Rotation paths and how fast each direction turns (deg/step):
Each turn is a multiple of 5 degrees from 10 to 175, or 0.
Each row of a path follows its step; steps can be skipped.
path 1
step 0: [ -7.0 -18.4 -11.9  -0.5 -18.3   6.2  19.7  16.7  11.8 -14.1 -13.9  -1.5
  -5.0  22.3 -12.5  16.9 -21.6  -9.4 -11.6   2.0  -7.3  37.1  -0.4 -11.2
  -7.6  -3.1  17.2   4.6   1.7 -14.0  19.0   8.1  30.9  -1.6   3.2 -12.1
  -7.2 -14.9 -31.6  13.5  -4.8   0.2  -8.8  16.6   7.6  23.8 -17.7   2.3
   7.5  -9.8   7.8  -4.5   1.4 -11.7  25.9  33.6  21.6]
step 1: [ -3.1 -23.5  -4.8  -6.7   8.8 -12.3  16.3  11.0 -13.5 -14.7  -5.0   9.0
   7.0 -12.4 -26.7   5.3  16.3  14.4  -2.2  13.3  -0.1 -17.0  -1.3  16.0
  21.4 -20.5   1.3  -7.3 -11.4  -5.1 -10.7 -17.6   7.3 -21.7   1.7   5.4
  -3.3 -25.6   8.9 -16.8  -6.6   5.2 -15.5 -17.4  -1.1  34.9 -34.1  18.7
 -11.3  15.4  -3.2   2.0   6.6  30.0  -8.8  30.5  -9.4]
step 2: [-14.8   2.4 -11.8 -40.5  14.3 -17.7  -3.7 -20.2  22.3   0.0  16.3  -3.7
 -10.4  12.3  14.3  15.5  -0.4  40.5 -12.6  -0.5   8.8   6.3  -1.6 -13.7
  20.2   4.3   0.3  -0.5  -3.1   1.3   2.1 -19.1  11.6 -22.5 -10.9   1.3
  13.0  -8.9 -14.3   3.4 -25.0   7.2   2.4  -2.6  23.2 -21.9   6.2 -21.8
  -5.2   2.4  23.0   3.3  19.9   8.0   1.1   5.5 -33.2]
step 3: [-17.3   1.8 -16.0   0.9 -12.9  14.6  -2.0 -12.2   5.8  -8.1  -6.4   2.2
   9.9  12.8  -8.7  10.8 -11.6  18.6  -3.2 -18.4  -1.9   3.8  10.8  -2.3
   5.7 -30.5  41.0  -2.1  -2.8 -25.0  17.6   4.1 -15.1   1.3   4.2   1.7
 -23.3   9.1  19.5   7.7   4.3 -22.4  21.6   1.0  28.6  14.8  -6.2 -25.9
  -9.5  -2.1  -6.8 -17.4   8.3 -31.9 -23.9  20.2   1.0]
step 4: [ 15.3 -37.2 -17.2  -1.8 -18.5  -5.8  20.4  11.8  14.5 -11.5  -1.2  -3.6
   2.5  28.7  -1.5 -15.6  10.5 -25.7  -3.9  12.9   2.0 -31.1   8.2   0.9
  26.4  -4.1   5.1  15.0 -25.6   0.1   0.5 -25.4   7.3 -15.7  -2.5  10.5
 -18.9   3.4 -22.5  12.8  11.0 -22.5  23.9  10.0  15.6   7.5   1.4  32.1
  -1.3   4.5   8.4 -18.8  -7.0   3.8  -3.5  -5.6  -5.2]
step 5: [ 16.7 -14.1 -15.1   1.9 -15.7 -10.4  14.1   2.2   5.0 -20.9 -11.9 -22.0
  10.7   7.1  -0.6  16.4  -5.4  11.8  33.0  25.8  -3.5  37.4   5.6 -11.6
  -3.1  12.0   7.3   7.7   7.8   3.5  19.1 -26.9  19.4 -26.7 -15.4  11.7
  13.2 -24.2  24.5  -0.4 -26.0  -2.9   2.0   7.8  -7.4  -7.5 -20.2  -6.1
  -3.8 -19.0   4.4  -7.5 -18.1   9.6  -4.1  -1.9  -3.1]
step 6: [  1.6 -16.8  20.3   7.7  25.0  12.3   2.7 -23.7   4.2   2.6  21.9   9.7
   9.1  -2.2 -19.5   1.3   3.1  16.0   1.9  10.5  34.8  19.4   2.1 -12.0
   7.4 -11.5  10.2  -3.1   5.0   9.0 -10.2  -2.9 -12.3 -24.9 -12.5  -1.9
  -7.5 -11.4   7.5  -5.3 -13.1 -16.7  24.9   8.8 -12.2  37.2  13.2  -6.6
  17.1  -3.8   5.5  -7.3  40.0  11.9 -19.3  23.5   0.9]
step 7: [  2.1 -24.3  16.3 -48.1  12.6 -17.0   8.0 -14.2  -4.6  -4.3   7.2  -1.9
  19.2  13.1  -6.5  14.3 -18.1  11.9  -6.1   4.9 -11.8 -14.7 -12.0  23.2
   6.6 -12.2  13.8   3.6  22.8   0.2  15.0   0.1 -15.5 -25.6 -23.2   4.5
  -6.0   8.2 -25.4   2.3   5.9   9.8  25.9 -10.1  21.9   0.1   3.3   2.8
  18.0   9.1   7.9   0.9  -4.1 -24.4   3.1 -22.9   6.0]
step 8: [ 12.9  -5.6  -9.6   5.7 -27.9   4.3  -3.6  12.7   0.3  -4.4   3.4 -18.6
   0.0  -2.8 -18.0  -0.2  -8.3   4.2   6.7  15.9 -19.7 -30.9   8.0  -5.0
  -4.9  -9.6  19.3   4.2  -7.5  -5.8  21.0  -8.5 -17.6  -7.9 -10.9 -31.5
  19.5 -12.9   4.5  19.0  -6.2  -3.1  15.3  15.5  21.4  -1.2   4.5 -36.5
  10.3   1.4  13.3 -23.4 -22.7  10.0  16.5  37.1  18.1]
step 9: [ 11.1 -18.5   6.6   9.9  -4.4   2.2  11.2  16.2   5.6   6.1  -0.2  19.0
   1.2  35.8 -30.1   3.7  26.9   7.4  -4.4   1.0   7.4  14.3  33.6 -19.7
  34.2   7.5   1.1   2.2  -1.1   7.7  13.7  -8.8  15.0  -4.9 -11.4  -3.6
   4.5 -23.3 -24.7 -16.1  17.9  -9.9  -6.8 -10.4  14.4  16.2 -18.4   2.7
  19.3 -24.5  -9.2   9.5   2.2  -2.9  15.7  15.0  16.7]
Speeds:
[ 3.0 -2.6  0.7  0.9 -9.1 -1.8 -1.3 -2.9  3.2 -7.2  2.9  1.7 -0.3 -5.7
  0.9 -0.3 -1.6  2.7  4.6 -7.2  8.4  2.2  6.6  4.3 -3.8  2.2 -0.3  0.1
 -6.0 -9.9 -6.5 -2.8 -0.9 -1.1 -1.2  1.4 -2.3  3.9 -1.5 -2.2 -3.6 -1.9
  9.0  5.5 -0.6 -6.2 -3.8  4.0 -2.2 -3.7 -8.8 -2.8  2.3  1.2  0.9 -5.4
 -6.6] => 40
[  3.3  -1.8   1.5  -3.3  -2.4  -0.7  -0.2  -1.4   7.8  -3.0  -3.9  -1.4
  -1.9   0.3   8.0   2.5  -8.1   6.8   2.1   5.3  -6.2 -10.3   5.4  -5.8
  -3.6   4.1  -1.9  -6.2  -4.2   4.1  -4.4   3.4  -0.2  -1.1   4.0  -1.1
  -2.2  -6.7   0.2 -13.0  -2.1  -0.2  -1.3  -0.1  -1.7   6.4   5.9  -0.9
  -2.2   0.4  -0.7  -2.2  -4.5  -3.4   1.2  -2.8  -1.0] => 120
[ -1.1   6.0  -7.8  -3.8  -7.7   5.5   1.1   3.4  -1.2  -1.0   3.2  -3.1
  -7.6  -1.7  -0.3   6.3  -2.1  -3.2  -2.5  -1.4   2.9   3.0   2.0  -3.2
  -8.6   0.0   0.8  -0.9   5.0   2.2   3.0   2.8  -1.1   3.6  -4.4  -6.1
  -0.1   0.6   4.9  -3.2 -12.9  -2.2   2.1  -5.3   1.5  -4.5   4.1   3.9
   3.0  -7.7   6.4  -1.3  -1.0  -0.4  -3.0   7.7   0.2] => 130
[ -6.3   4.8   7.6  -6.8  -4.6  -4.9  -1.7  -9.5  -0.6   4.9   3.5   2.9
  -5.1  -1.9  -3.5  -3.0 -10.1   7.6  -1.5   0.2  -2.9  -4.2  -3.7   7.4
   1.6  -0.5  -0.7   4.4  -4.6   0.7  -0.9   3.5  -2.9  -0.5  -3.1   2.4
  -1.1  -3.2   1.8   1.7  -1.7   3.6   5.6  -2.2  -7.6   0.4  -6.6   0.5
   0.5  -0.7   6.9   6.8   3.0   3.0   0.0   5.9   1.5] => 70
[ -3.0   0.3  -2.5  -2.9  -0.3  -1.6   2.2  -3.1  -8.2  -5.4  -4.5  -0.7
   1.3   3.7   4.8  -3.9   3.0  -0.3   3.4   3.8   1.0  -7.8 -12.3   2.6
   2.7  -0.7  -8.3  -1.0   0.5  -5.5  -0.7  -4.1   2.3   1.3  -4.5  -7.1
  -5.6  -8.0   2.9  -2.5  -6.1  -2.6  -1.0   1.0   4.3  -9.4   0.4  -1.9
   4.0   0.8   1.9   0.2   1.4   3.7   2.9  -8.7   2.3] => 125
[-4.6  3.4 -4.7 -4.4  4.8  0.2 -6.9 -1.2  0.4  5.4  2.9  8.1  2.8 -0.1
 -2.7  1.4  0.0  6.2  8.7 -1.9  3.5 -0.4 -0.2 -8.8 -4.7 -0.6 -4.1 -1.0
  6.5 -3.6  0.3 -9.1  2.4 -0.3 -1.3  4.5 10.3 -4.6  1.3 -5.0  3.1 -2.4
  0.8 -0.1 -0.5  2.1  5.4  5.7 -4.0 -1.0 -0.8  4.5  8.1  4.1 -3.2 -1.8
  2.6] => 90
